Each row of this table is followed by its label. One hidden rule gives the labels. It looks at one to three of the table's principal directions, none of them among the few with the most spread.
[-0.64 -0.39 -1.25 -0.48  0.02 -0.68  0.53  1.25 -0.01 -2.02 -0.44 -0.51
 -1.01 -1.43  0.88 -0.74 -0.08  1.3   0.87  0.58 -0.26  0.79  0.46 -0.61
  0.38 -1.15 -0.89  0.31  0.01  0.66  0.56 -1.4 ] 3
[-1.45 -0.18  1.77  0.88  1.07  0.03  2.02  1.6   0.17 -1.35 -1.76 -3.3
  0.54  0.76  1.2  -1.96 -0.31  1.06 -1.1  -0.2   0.92 -0.32 -0.71  1.17
 -0.34 -0.38  0.48 -1.11  1.79  1.78  0.13 -1.34] 1
[ 0.28  1.41 -1.26  0.15  0.3  -1.03  1.6   1.53 -0.29 -2.28 -1.88 -2.21
 -0.07 -2.13  0.22 -1.29 -1.34  3.02  0.11  0.39  0.07 -0.54 -0.13  0.23
  0.73 -1.03  1.34 -0.11 -1.1   0.43 -1.21 -1.82] 3
[-0.29  1.75  0.07  1.04  1.16 -1.01  0.74  0.6  -1.53 -0.2  -1.18 -1.05
 -0.08  0.08 -0.01 -0.8   0.13  1.29 -0.92 -1.42  1.09 -0.47  0.07  1.46
  0.71  0.68  1.36 -1.44 -0.63  0.56 -2.27  0.12] 0
[ 0.55  0.43 -2.05 -1.59 -1.01 -1.1  -0.4  -0.57 -1.32  1.57  2.7   3.46
 -0.75 -1.67 -1.03  1.52  1.1  -0.64  0.6  -1.1  -0.29  0.37  2.7  -0.09
  1.91 -0.58  0.19 -1.02 -0.96 -1.41 -0.55  2.93] 3
[ 1.07 -0.52 -3.03 -1.46 -0.1   0.11 -0.69 -0.16 -1.48  0.71  3.17  1.
  1.08 -3.67 -1.15  1.41  1.75  0.05  0.78 -0.32  0.11  0.34  3.1   0.15
  0.57  1.3   1.34  1.42  0.06  0.07  0.68  2.38] 1
[-0.06  0.19 -1.5  -0.18 -0.52 -0.88 -0.96 -0.09  0.49 -1.74 -0.94 -0.23
 -1.11 -0.95  0.33 -0.41 -0.47  0.83  1.45  1.01 -1.43  1.43  0.22 -1.75
  0.34 -0.79 -1.03  1.85 -1.32  0.5   0.29 -1.04] 3
[ 1.24  1.21  2.77  1.19  1.21 -0.29  0.95 -0.14  0.29  1.41 -2.3   0.05
 -0.32  3.91 -0.5   1.46 -0.68 -0.73 -2.37 -2.33  0.27 -1.07 -0.43  0.71
  0.19 -0.12  1.2  -0.96 -0.36 -1.01 -2.19  0.75] 1
[ 0.86  0.11  0.81  0.37  0.3   0.    0.42 -0.21 -0.24  0.96 -0.08 -0.91
  0.68  0.26 -1.02  0.61  0.79 -0.38 -1.   -1.13  0.01 -0.31  1.28  0.13
  0.36  0.26  1.36  0.27  0.25  0.36 -0.65  2.13] 2
[-0.95 -1.19  1.06 -1.13 -1.   -0.04 -0.93 -0.79  0.52  0.73  2.37  1.45
  0.54  0.38 -0.09  0.01  1.13 -1.7   0.12 -0.05 -0.06  0.55  1.09 -0.28
  0.27  0.29 -0.55 -1.02  1.19  0.7   1.34  1.96] 3
[ 0.04  0.23  1.25 -0.01 -0.2  -0.5   0.02 -0.5   0.08 -0.16 -0.46 -0.52
  0.57  1.08  0.09 -0.13 -0.74  0.05 -0.57 -0.34 -0.26  0.17  0.24 -0.28
  0.31  0.44  0.89 -0.46  0.42  0.6  -0.26  0.24] 1
[ 0.89  0.71 -1.67 -0.3   0.13 -0.53 -0.69 -0.24 -1.73 -0.15 -0.41  0.12
 -1.09 -0.91  0.17 -0.05 -0.83  0.9   0.87  0.71  0.11 -0.07 -1.39 -0.19
  0.06 -0.03  0.    0.51 -1.08 -0.75 -1.19 -0.94] 2
[ 1.3   0.99 -1.61 -0.65 -0.39 -1.13 -0.2  -0.47 -0.91 -0.56  0.06  2.
 -0.3  -1.43 -0.24  2.09 -0.2   1.28  0.39 -1.18 -0.79  1.14  2.24 -0.95
  1.33  0.49  0.78 -0.23 -0.61 -0.19 -0.34  0.75] 3
[-2.07  0.13  1.74  0.8  -0.21 -0.73  0.96  0.74  0.66 -3.23 -2.11 -3.02
  0.23  0.37  1.62 -2.54 -0.55  2.6   0.    0.34 -0.11  0.51 -1.65 -0.47
  0.03 -0.29 -0.57 -0.95  0.9   2.65  0.39 -2.29] 0
[ 1.14 -0.49  1.32 -0.1   0.93  0.89 -1.57 -1.22 -0.65  2.57 -0.39 -0.74
  0.71  2.01 -0.54  0.81  0.18 -2.6  -1.2  -0.45  0.   -0.89 -1.28  1.34
 -1.51  2.08  0.81  1.38  0.14 -0.38 -0.32  0.75] 0
[ 1.15 -0.03 -4.06 -2.94 -1.06 -1.57 -1.9  -0.35 -1.67  1.46  2.94  1.13
 -0.69 -4.27  0.23  0.33  0.67 -0.98  1.69  1.23 -1.2  -0.68 -0.48  0.96
 -0.55  0.33  0.63  2.32 -2.69 -0.87  0.2  -0.42] 1
[-1.95 -1.23  0.33  0.5   0.03  0.73  0.36  1.27  1.5  -2.22 -0.06 -0.86
 -0.33 -0.36  0.48 -1.86  0.67  0.52  0.79  1.28  0.56  0.67  0.02 -0.74
 -0.2  -1.15 -2.   -0.26  1.    1.18  1.34 -0.98] 2
[-0.34 -1.3  -0.12  1.06 -0.28  1.33  1.42  0.79  1.28 -1.82 -1.36 -1.72
  0.42 -0.21  0.06 -0.83 -1.27  1.19  0.48  1.46 -0.55  0.57  0.7  -1.61
 -0.18 -0.86 -0.69  1.37  1.   -0.02  1.4  -1.87] 1
[ 1.11  1.58 -0.88  1.81  1.47  1.3   0.47  0.21 -0.65  0.35 -1.01  0.32
  0.96  0.19 -1.43  0.41 -1.32  0.9  -0.62 -0.1   1.73 -0.88  0.6   0.89
  0.14  1.35  1.65 -0.56 -0.61 -1.67 -1.97 -0.32] 1
[-0.22  0.85  1.87  0.89  0.6  -0.66 -0.58 -0.11 -0.06 -0.03 -1.9  -1.08
 -0.08  1.28  0.13 -1.01 -0.13 -0.47 -0.99 -0.52  0.52 -0.25 -1.04  0.92
 -0.35  0.96  0.55 -1.45 -0.31  1.17 -1.24 -0.2 ] 3
[ 0.94 -0.46 -0.49 -0.23 -0.19  0.36  0.21 -0.57 -0.06  0.22 -0.08  1.31
 -0.56  1.04 -0.42  2.07 -0.17  0.27  0.15 -0.88 -1.06  0.67  1.11 -1.53
  0.72 -0.58 -0.67  1.5   0.02 -1.35  0.24  0.62] 1
[ 0.38  3.12 -1.95  0.72  0.52 -1.59  0.42  0.41 -1.08 -1.16 -0.38  1.97
  0.1  -2.18 -1.17  0.71  0.17  2.34 -0.03 -1.87  0.94  0.98  3.64  0.31
  2.6   0.62  1.88 -2.69 -1.35  0.31 -2.29  1.87] 3
[-0.55 -1.11  2.29 -0.02 -0.32  0.46  0.15 -0.33  0.88 -0.54 -1.08 -0.95
 -0.02  2.12  0.21 -0.28 -0.17 -0.32 -0.46 -0.13 -0.55  0.44 -0.47 -0.99
  0.06 -0.62 -1.03 -0.06  1.42  0.67  0.86  0.32] 2
[ 1.15 -0.77 -1.66  0.1  -0.35  1.27  0.5   0.12  0.08  1.24  1.45 -0.34
  0.41 -1.1  -0.77  0.01 -0.66 -0.29  0.55  1.74  0.   -1.67 -0.96 -0.09
 -1.03 -0.53  0.46  2.38 -1.05 -2.24  0.01 -1.12] 1
[-0.47 -0.78 -0.11 -0.81 -0.95 -0.5  -0.57  0.06  0.62  0.75  1.91  0.3
  0.3  -1.66  0.28 -0.51  1.4  -1.37  0.23  0.49 -0.32 -0.49 -0.05  0.7
 -0.81  0.28 -0.02 -0.08 -0.43  0.76  1.05  0.15] 0
[ 0.5  -0.04  1.14  0.98  0.76  0.87  0.51  0.13  0.39  0.06 -0.98 -2.06
  1.47  0.42 -0.61 -0.33 -0.36 -0.15 -0.93  0.13  0.55 -0.2   0.55  0.26
 -0.49  0.79  1.47  0.25  1.12  0.85  0.02  0.56] 3
[-0.09 -0.25 -0.23 -0.17 -0.35  1.01 -0.65 -0.95  0.45  0.2   1.41  1.86
  1.22 -0.19 -1.11  1.41  0.87 -0.16  0.21 -0.73 -0.02  0.95  2.38 -0.68
  0.81  1.06 -0.15 -0.21  0.92 -0.04  1.05  2.24] 0
[ 0.25 -0.08 -1.54 -0.36  0.07 -0.56 -2.05 -1.09 -0.97 -0.24 -0.98  1.32
 -1.47  0.11  0.18  1.34  0.53 -0.44  1.08 -0.64 -1.6   2.29  1.05 -1.26
  0.46  0.86 -1.6   1.86 -0.73  0.21  0.38  0.33] 1
[-0.02  0.02 -0.7  -0.71 -0.35 -0.51  0.84  0.58 -0.55 -0.32  1.79  0.21
  0.45 -1.15 -0.07 -0.48 -0.12  1.13  0.01  0.12  0.69 -1.18  0.18  0.37
  0.45 -0.22  1.07 -0.56 -0.39 -0.54 -0.65 -0.37] 0
[-1.04 -0.31 -2.72 -0.48  0.02  0.77 -1.43  0.33  0.05 -0.4   1.25  1.23
 -0.43 -2.15  0.3  -0.99  0.05 -0.59  1.9   2.18  0.48  0.68 -0.34  0.39
 -0.66  0.22 -1.63  0.52 -0.5  -0.46  1.19 -1.33] 1
[-0.66 -0.38  1.14  0.51  0.61  0.84 -0.8  -0.09  0.02  0.71 -0.52  0.06
 -0.58  1.94 -0.07 -0.81  0.18 -1.14 -0.38  0.18  0.81 -0.99 -2.22  0.95
 -0.86  0.35 -1.27 -0.32 -0.32 -0.79 -0.64 -0.76] 2
[ 0.45 -0.89  0.6   0.49 -0.33  1.98 -0.54 -0.64  1.5   1.18  0.83  0.88
  0.85  1.02 -0.37  0.32 -0.91 -1.57  0.13  1.71  0.34 -0.93 -1.54 -0.15
 -1.65  0.37 -0.47  0.61  0.27 -1.52  1.01 -1.08] 1
[ 0.86  0.01 -0.46 -0.17  0.35  0.61 -0.66 -0.47 -0.45  0.87  1.    1.83
  0.55 -0.33 -0.96  1.5   0.51 -0.79 -0.18 -0.59  0.66  0.44  1.91  0.08
  0.33  1.12  0.57 -0.68  0.63 -0.41  0.1   1.8 ] 3
[ 0.33  0.54 -1.73  0.34 -0.26 -0.02  2.05  1.92  1.17 -1.53  0.42 -1.86
  1.24 -3.48 -1.21 -1.3  -0.07  2.34  0.    0.75  0.31 -1.82  1.35  0.44
  0.43 -1.03  1.88  0.78 -1.78 -0.33 -0.65 -0.94] 2
[-0.67  0.28 -2.19 -1.46 -0.69 -1.77  0.23  0.89 -1.01 -0.29  1.49 -0.47
 -0.46 -3.19  0.77 -1.55  0.2   0.33  0.96  0.89 -0.25 -0.03  0.48  0.88
  0.44 -0.73  0.66 -0.19 -0.95  0.65  0.02 -0.5 ] 1
[-0.08  0.13  3.08  1.13  0.48 -0.22 -0.16 -0.03  1.53  1.82 -1.38 -1.22
 -0.28  2.64  0.28 -0.55  0.6  -2.76 -1.58 -0.43 -0.02 -0.95 -1.85  1.2
 -1.53 -0.23  0.09 -0.41 -0.34  0.7  -0.48  0.2 ] 1
[ 0.01  0.16 -3.43 -2.17 -1.77 -1.4   0.55  0.64 -0.23 -0.56  3.25  1.48
  0.58 -4.76 -0.61 -0.06  0.58  1.43  1.24  0.3  -0.83 -0.5   2.7   0.06
  1.5  -0.64  1.15  0.26 -1.83 -0.6   0.43  0.42] 0
[-1.75 -1.45  2.18  0.66 -0.7   0.58  1.84  1.51  2.63 -2.47 -0.23 -1.85
  0.91 -0.28  1.03 -1.9   0.07  1.02 -0.21  1.13  0.36 -0.14 -0.34 -0.6
 -0.68 -1.2  -0.73 -1.36  1.92  1.96  2.06 -1.73] 3
[ 0.5   0.31 -1.03 -0.14 -0.52  0.44  0.49  0.1   1.04  0.22  0.99  2.65
 -0.42 -0.29 -1.06  1.54  0.22  0.29  0.36 -0.43 -0.18 -0.25  1.3  -0.77
  0.95 -1.3  -0.66 -0.11 -1.   -1.98 -0.08  0.85] 2
[-1.57 -0.77  3.06  1.63 -0.57  0.49  1.83  0.47  1.91 -1.53 -2.05 -3.77
  0.63  1.97  1.27 -2.57 -1.19  0.93 -0.5   1.25 -0.44 -0.35 -2.53 -0.81
 -0.98 -1.32 -0.54  0.07  1.33  1.51  0.89 -2.28] 1
[-0.7  -0.42  2.67 -0.53  0.28 -0.88 -0.2   0.6   0.58  0.4  -0.31 -1.48
  0.63  0.56  1.19 -1.44  0.2  -1.89 -1.38  0.07  0.69 -0.78 -1.16  2.02
 -1.35  0.87  1.02 -2.14  1.11  2.13  0.46 -0.61] 3
[-0.13  0.17 -1.56 -0.29 -0.53 -0.24 -0.73 -0.2   0.    0.64  1.38  2.28
 -1.26 -0.41  0.32  0.18 -0.15 -0.75  1.19  1.03 -0.06  0.14 -0.72 -0.35
 -0.19 -0.8  -1.21  0.1  -1.19 -1.42 -0.03 -0.75] 1
[ 1.31 -0.04  3.48  0.09  1.27  1.09 -1.36 -1.19  0.46  3.32 -1.01  2.12
 -0.05  4.74 -0.28  2.37 -0.11 -3.65 -2.41 -1.77  0.79 -1.59 -2.21  2.02
 -1.66  1.73 -0.02 -1.42  0.35 -1.65 -0.77  0.52] 3
[ 0.17 -0.11  3.28  0.96  0.4   0.1  -0.45 -0.65  0.4  -0.01 -3.02 -1.91
 -0.46  3.32  1.14 -0.71 -1.45 -0.77 -0.96  0.38 -0.14 -0.22 -3.5  -0.09
 -1.48  0.29 -0.42 -0.44  0.81  0.84 -0.31 -1.75] 3
[-0.46  0.53  0.55  2.25  0.9   0.87  1.13  1.27  1.48 -1.27 -2.01 -2.97
  0.67  0.24 -0.14 -2.26 -1.16  0.87 -0.33  1.53  0.83 -0.93 -1.18  0.31
 -1.04 -0.39  0.6   0.64 -0.58  0.33 -0.7  -2.29] 1
[ 1.96  1.17  1.12  1.7   2.04  1.12 -0.81 -1.14 -1.1   0.86 -4.89 -0.8
 -0.46  4.12 -1.26  1.5  -2.23 -0.3  -1.46 -1.4  -0.32  0.16 -0.52 -0.03
  0.14  1.55  0.43  1.41 -0.63 -1.77 -2.36 -0.25] 1
[-0.91 -0.04 -3.3  -1.5  -0.84 -0.8  -0.57  1.03  0.02 -0.6   2.75  1.1
  0.59 -5.42 -0.8  -0.87  2.11 -0.08  1.36  0.53  0.06  0.7   3.72  0.88
  1.    0.28  0.38 -0.53 -0.88  1.15  1.18  1.58] 3
[-0.31 -0.04 -2.01 -1.13 -0.03 -0.32  0.25  1.02 -0.5  -0.94  1.56 -0.07
  0.44 -3.39  1.   -0.36  0.51  1.13  0.84  0.8   0.58 -0.26 -0.24  1.05
 -0.58  0.38  0.42 -0.28  0.18  0.81  1.05 -1.36] 3
[-0.51 -0.35  1.66  1.14  0.27  0.56 -0.94 -0.58  0.63 -0.06 -0.56  0.59
 -0.05  1.36 -0.09  0.13  0.89 -1.14 -0.18 -0.27  0.49  1.32  0.56 -0.66
 -0.24  0.8  -0.96 -1.24  1.33  1.31  0.55  1.2 ] 3
[ 1.3  -0.76 -2.88 -2.27 -1.45 -0.49 -2.43 -1.26  0.06  0.87  1.28  2.49
 -1.47 -1.62 -0.26  1.71  0.07 -1.51  1.99  1.12 -2.45  0.97  0.23 -1.53
 -0.07 -0.62 -1.58  3.15 -2.08 -1.54  1.24  0.07] 3
[ 0.4   0.27 -0.07 -1.22 -0.05 -0.97 -0.99 -0.26 -0.98  0.16 -0.74 -0.07
 -0.25 -0.53  0.17  0.04 -0.03 -0.1  -0.37 -0.69 -0.49 -0.53 -0.66  1.15
  0.    1.1   0.4  -0.26 -0.95  0.21 -0.54 -0.49] 2
[-0.13  1.27 -0.84  1.9   0.5  -0.16  1.54  1.03 -0.26 -1.08 -1.2  -2.09
  0.   -0.6  -1.4  -2.06 -0.87  1.77  0.09  0.65  0.85 -0.09  1.53 -0.69
  1.47 -1.44  1.18  0.02 -0.92 -0.23 -2.19  0.64] 3
[ 0.78  1.93 -2.57 -0.52  1.31 -1.21 -0.85  0.53 -2.41  1.27  0.57  1.
 -0.61 -1.74 -0.78 -0.01  0.39 -0.16 -0.19 -0.86  1.23 -1.09  0.49  2.49
  0.54  1.19  1.64 -0.51 -2.45 -1.15 -2.75  0.43] 1
[-0.73 -1.33 -1.63 -0.78 -1.   -0.12 -0.36 -0.15 -0.43 -0.46  1.7   1.71
 -1.21 -0.98  0.14  0.18  0.7  -0.12  1.6   0.61 -0.68  1.72  1.77 -1.8
  0.99 -1.11 -1.91  0.5   0.52 -0.27  1.25  0.8 ] 3
[ 0.34 -0.62  4.91 -0.85 -0.14 -0.28 -1.88 -2.07  0.52  3.18  0.41  1.26
  0.91  3.76  0.69  1.74  1.29 -4.15 -2.3  -2.06 -0.06 -0.38 -1.53  1.62
 -1.57  2.39  0.5  -2.37  1.9   1.52  0.83  2.27] 1
[ 0.83  0.7   1.43  0.96  1.22 -0.04 -0.34 -0.3  -0.46  1.56 -0.84  0.38
 -0.24  2.39 -0.7   0.84  0.3  -1.32 -1.49 -1.55  0.73 -0.67  0.    0.9
 -0.15  0.92  0.85 -0.5  -0.49 -0.6  -1.84  1.06] 1
[-1.12 -0.93 -0.71 -1.47 -1.31 -0.68 -0.65 -0.25  0.3  -0.63  1.98  1.6
 -0.48 -1.13  0.84 -0.24  0.43 -0.45  1.36  0.87 -0.62  1.46  0.9  -1.09
  0.53 -0.81 -1.32 -0.6   0.82  0.77  1.79  0.46] 3
[-0.59  1.22 -1.11  1.    0.57 -1.07  0.98  0.22 -1.32 -1.73 -1.05 -0.2
 -1.18  0.36  0.37  0.22  0.13  2.64  0.59 -1.36 -0.24  1.85  1.45 -1.54
  1.94 -0.96 -0.46  0.25  0.02  0.56 -1.16  0.64] 1
[ 0.78  0.49 -1.27 -1.43 -0.27 -0.29 -2.33 -1.81 -1.36  1.66  1.11  5.02
 -1.16  1.05 -0.71  2.96  0.33 -1.37  0.45 -1.67 -0.57  1.07  1.39 -0.22
  1.23  1.27 -1.16 -0.65 -0.89 -2.05 -0.43  1.8 ] 0
[-0.75  1.61 -2.91  0.02 -0.52 -2.03  2.1   1.94 -0.05 -3.34  1.15  0.69
  0.72 -4.89 -0.64 -0.41  0.92  4.02  0.62 -1.26  0.29  1.1   5.59 -0.52
  3.   -0.44  1.87 -1.87 -0.87  1.52 -0.55  0.9 ] 1
[ 0.82 -0.27  0.32 -0.55 -0.01 -1.04  0.51  0.54 -0.27 -0.07 -0.57 -1.49
 -0.08 -0.94  0.76  0.06 -0.01 -0.1  -0.47 -0.09 -0.52 -0.18 -0.07  0.31
 -0.55 -0.12  1.13  0.29  0.22  1.14  0.22 -0.51] 3
Here are more rows. What is the label of each one?
[ 0.04 -0.7   2.16  0.06 -0.43  0.57 -1.46 -1.31  1.01  1.53 -1.21 -0.22
 -1.    3.15  0.96 -0.21 -0.93 -2.5   0.    1.25 -0.93 -0.36 -4.14 -0.25
 -1.92 -0.48 -1.78  0.93 -0.14 -0.59  0.61 -1.36]: 3
[-0.61 -1.73  0.9  -0.93 -1.2   0.35 -1.06 -1.44  0.04  0.87  2.39  1.28
 -0.17  1.11  1.34  0.68  0.69 -1.28  0.85  0.68 -0.61  0.69 -1.77 -1.16
 -1.05  0.13 -1.67  0.49  1.59  0.35  2.05  0.08]: 0
[ 1.54  0.43  0.2  -0.09  0.53  0.18  0.24 -0.35 -1.42  0.14 -0.36 -0.55
  1.11 -0.34 -0.74  1.01 -0.46  1.09 -0.88 -0.94  0.62 -0.61  0.56  0.37
  0.31  1.53  2.02 -0.41  0.54  0.   -0.97  0.71]: 2
[ 0.69 -0.66 -1.   -0.87  0.07  0.26 -0.65 -0.61 -1.27  0.71  0.86  0.44
 -0.31 -0.14 -0.3   1.14  0.62 -0.07  0.35 -0.45 -0.42  0.1   0.05 -0.36
  0.13  0.34 -0.34  1.56  0.   -0.7   0.08  0.79]: 2
[-2.15 -0.44  0.55 -0.4  -0.31  0.37 -0.19 -0.04  0.53 -0.78  2.09  1.71
  0.44  0.22  1.23 -0.44  0.68  0.02  0.68  0.32  1.08  0.96 -0.21  0.09
 -0.02  0.18 -1.41 -2.26  2.06  1.04  1.71  0.07]: 1
[ 1.44  0.69 -1.05 -1.16  0.34 -1.06 -1.04 -0.45 -1.44  0.51 -0.89  0.58
 -0.62 -0.45 -0.12  1.14 -0.69 -0.34 -0.11 -0.64 -0.69  0.37  0.6   0.34
  0.42  0.79  0.92  0.46 -0.89 -0.37 -0.83  0.21]: 3
[-0.4  -0.32  1.91  0.61 -0.07  0.14  2.55  0.87  1.1  -0.84 -0.75 -2.19
  0.83  0.75  0.37 -0.19  0.08  1.28 -1.04 -0.81 -0.18 -0.24  0.42 -0.42
  0.34 -1.47  0.64 -0.3   1.61  1.06  0.59  0.43]: 3
[-0.26 -0.09  0.35  0.48 -0.18  0.81  0.28 -0.43  0.24  0.49  0.15 -0.83
  0.88  0.25  0.05 -0.34 -0.27 -0.06  0.03  0.53 -0.01 -0.15 -0.75  0.08
 -0.49  0.2   0.15  0.41  0.62  0.06  0.55 -0.03]: 1
[-0.02 -1.76  1.95 -0.15 -0.65  1.4  -1.07 -1.5   1.08  1.89 -0.33 -0.56
 -0.3   3.24  0.27  0.14 -0.47 -2.61 -0.01  1.04 -1.38 -0.34 -2.9  -0.78
 -1.61 -0.51 -1.84  2.32  0.47 -1.02  1.31 -0.4 ]: 0
[-1.2  -0.31 -1.12 -1.68 -0.45 -1.99 -0.49  0.49 -1.2  -0.85  0.42  0.64
 -2.16 -0.48  1.29 -0.93  0.31  0.17  0.98 -0.06 -0.72  0.82 -0.24 -0.15
  0.93 -1.29 -1.51 -0.2  -0.71  0.27 -0.15 -0.68]: 1
[-2.67 -1.71  0.99 -0.07 -1.25  0.47  0.82  1.    2.59 -3.04  0.52 -2.07
  0.09 -0.43  1.67 -2.8   0.    1.22  1.43  2.54 -0.4   0.55 -1.93 -1.64
 -0.76 -2.28 -2.39  0.46  1.42  1.91  2.7  -2.25]: 2
[ 0.55 -2.41  1.58 -0.02 -0.05  2.38  0.83 -0.05  1.03  0.33  0.91 -2.68
  2.23  0.3  -0.18  0.12  0.24 -0.25 -0.63  0.97  0.13 -1.3  -1.2  -0.24
 -1.87  0.54  0.55  2.15  2.27  0.4   2.08 -0.31]: 2
[-0.09 -0.16 -2.23 -0.54 -0.27  0.4  -0.22 -0.16 -0.27 -0.39  1.3   1.31
 -0.36 -1.39  0.34  0.74 -0.07  0.5   1.58  0.91 -0.25  1.34  0.7  -1.09
  0.31 -0.65 -0.96  0.92  0.45 -0.44  1.2   0.13]: 3
[-0.6   0.54  1.62  1.19  0.73  1.12 -0.62 -0.91  0.35  0.66 -0.19  0.41
  1.    1.91  0.48  0.37  0.06 -0.64 -0.51 -0.29  1.    0.25 -1.47  0.71
 -1.05  1.67 -0.18 -1.16  1.32  0.6   0.39  0.03]: 1
[-0.83 -0.31  3.32  0.29 -0.32 -0.1   0.04 -0.37  1.56 -1.22 -0.82 -0.69
  0.56  2.34  1.04 -0.35 -0.22  0.28 -0.76 -0.29 -0.01  0.11 -1.66 -0.63
 -0.57  0.09 -0.44 -1.36  1.44  1.7   0.75 -0.59]: 2
[ 0.49  0.47 -3.26 -0.51  0.4  -1.12  0.9   1.98 -0.97 -0.89  0.24 -1.89
 -0.75 -3.76 -0.04 -1.52 -0.02  1.41  0.8   1.14  0.16 -1.07  0.21  0.85
  0.05 -1.18  1.12  1.68 -2.18 -0.3  -1.15 -1.57]: 3
[-0.14  0.57 -0.82 -0.03 -0.31 -1.38  0.7   1.28  1.17 -1.27 -1.08 -0.69
 -0.26 -2.33 -0.37 -0.43  0.87  0.58 -0.1  -0.66 -1.04  0.45  2.55  0.12
  0.87 -0.79  0.51  0.05 -1.42  1.19  0.04  0.22]: 1
[ 0.35  0.61  0.26 -0.79  0.13 -0.93 -1.1  -0.45 -1.1   0.66  0.45  1.02
 -0.47 -0.16  1.    0.27 -0.11 -0.74 -0.01  0.03  0.67 -0.02 -1.53  0.96
 -0.63  0.89  0.36 -1.71  0.23  0.57 -0.33 -0.23]: 3
[ 0.41  0.81  1.86  1.01  0.62  0.43  0.89 -0.33 -0.57  0.14 -0.05 -0.13
  2.36 -0.17 -0.37  1.02  0.47  0.68 -1.59 -1.77  1.54  0.39  2.06  0.91
  0.37  2.41  2.46 -3.2   2.66  1.94  0.06  2.16]: 3
[-1.05  0.37 -4.29 -0.65 -1.34 -1.4   0.16  0.8  -0.88 -1.85  1.47 -0.15
 -1.16 -4.52  0.62 -1.81  0.23  2.31  2.69  1.83 -0.91  0.83  0.39 -0.98
  0.89 -1.49 -0.9   1.44 -2.03  0.14  0.25 -1.56]: 0
[-0.32  0.49  0.55  0.12 -0.1  -0.52  0.72  0.21  0.18 -0.3  -0.25 -0.77
  0.41  0.05 -0.07 -0.54 -0.13  0.47 -0.38 -0.39 -0.02  0.04  0.67  0.06
  0.63 -0.41  0.76 -0.6   0.16  0.6  -0.33  0.63]: 1
[-1.22 -0.37 -0.94  0.94 -0.01  0.07  2.99  2.46  0.67 -2.68  0.41 -2.51
  0.79 -2.79  0.31 -2.46 -0.37  2.59  0.49  1.5   1.15  0.07  1.79 -0.49
  0.64 -1.8   0.85 -0.82  1.28  1.3   0.54 -1.07]: 3
[-0.4   0.04 -2.53 -0.81 -0.68 -0.61 -0.01  0.86  0.3  -2.44 -0.68 -0.89
 -0.28 -3.55  0.36 -0.72  0.13  2.12  1.43  0.8  -1.29  0.68  0.59 -0.5
  0.35 -0.41 -0.66  1.42 -1.23  0.85  1.05 -1.75]: 2
[-0.12  1.09  0.17  0.78  0.51 -0.7   0.21  1.    0.34 -1.31 -2.11 -1.99
  0.1  -1.46  0.13 -1.38  0.07  0.95 -0.38  0.06  0.29 -0.3  -0.42  1.01
 -0.31  0.33  0.79 -0.77 -0.84  1.59 -0.73 -1.01]: 2
[ 0.58 -0.73  1.62 -0.42  0.13  1.35 -1.04 -0.97 -0.02  1.64 -0.48  0.58
  0.01  2.35  0.2   0.59 -0.9  -1.61 -0.63  0.39  0.22 -1.41 -3.27  0.96
 -1.57  0.89 -0.77 -0.1   0.31 -1.51  0.18 -1.21]: 2
[ 0.11 -0.82  1.67  0.84 -0.86  0.84  1.56 -0.29  2.29 -0.58 -0.3   1.12
  0.52  1.77 -0.85  1.82  0.16  0.3  -0.52 -1.2  -1.14  1.27  3.05 -2.53
  1.31 -1.43 -0.65 -0.04  1.49 -0.19  1.36  1.93]: 1
[ 1.17  1.94  0.27  2.49  1.8   0.44  1.02  0.7  -0.63  0.76 -2.52 -0.05
 -0.46  1.58 -1.1   0.16 -1.21  0.37 -1.37 -0.84  1.63 -1.24 -0.2   1.2
  0.13  0.33  1.28 -1.24 -1.3  -1.77 -3.14 -0.59]: 3
[-1.06 -0.23 -2.06 -0.84 -0.3  -0.15 -0.54  0.3  -0.88 -0.31  2.58  1.45
 -0.07 -2.33  0.66 -0.6   0.75  0.21  1.37  0.97  0.89  0.49  0.27  0.45
 -0.01  0.34 -0.59 -0.82  0.33  0.25  0.83 -0.26]: 1
[-1.24 -0.35 -2.14 -0.9  -0.89 -0.53  0.56  0.54  0.09 -1.87  1.26  0.48
 -0.02 -2.41  0.66 -0.37  0.19  1.62  1.54  0.55 -0.73  1.63  2.07 -1.13
  1.16 -0.87 -0.75  0.32  0.52  0.76  1.59 -0.21]: 1
[ 0.87  0.11  3.56  2.05  1.24  1.38 -0.7  -0.99  0.35  1.75 -2.85 -1.9
  0.32  4.68 -0.53 -0.59 -1.6  -1.96 -1.83  0.25  0.77 -1.5  -3.27  0.7
 -1.76  1.2   0.49  0.19  0.08 -0.8  -1.7  -0.84]: 3
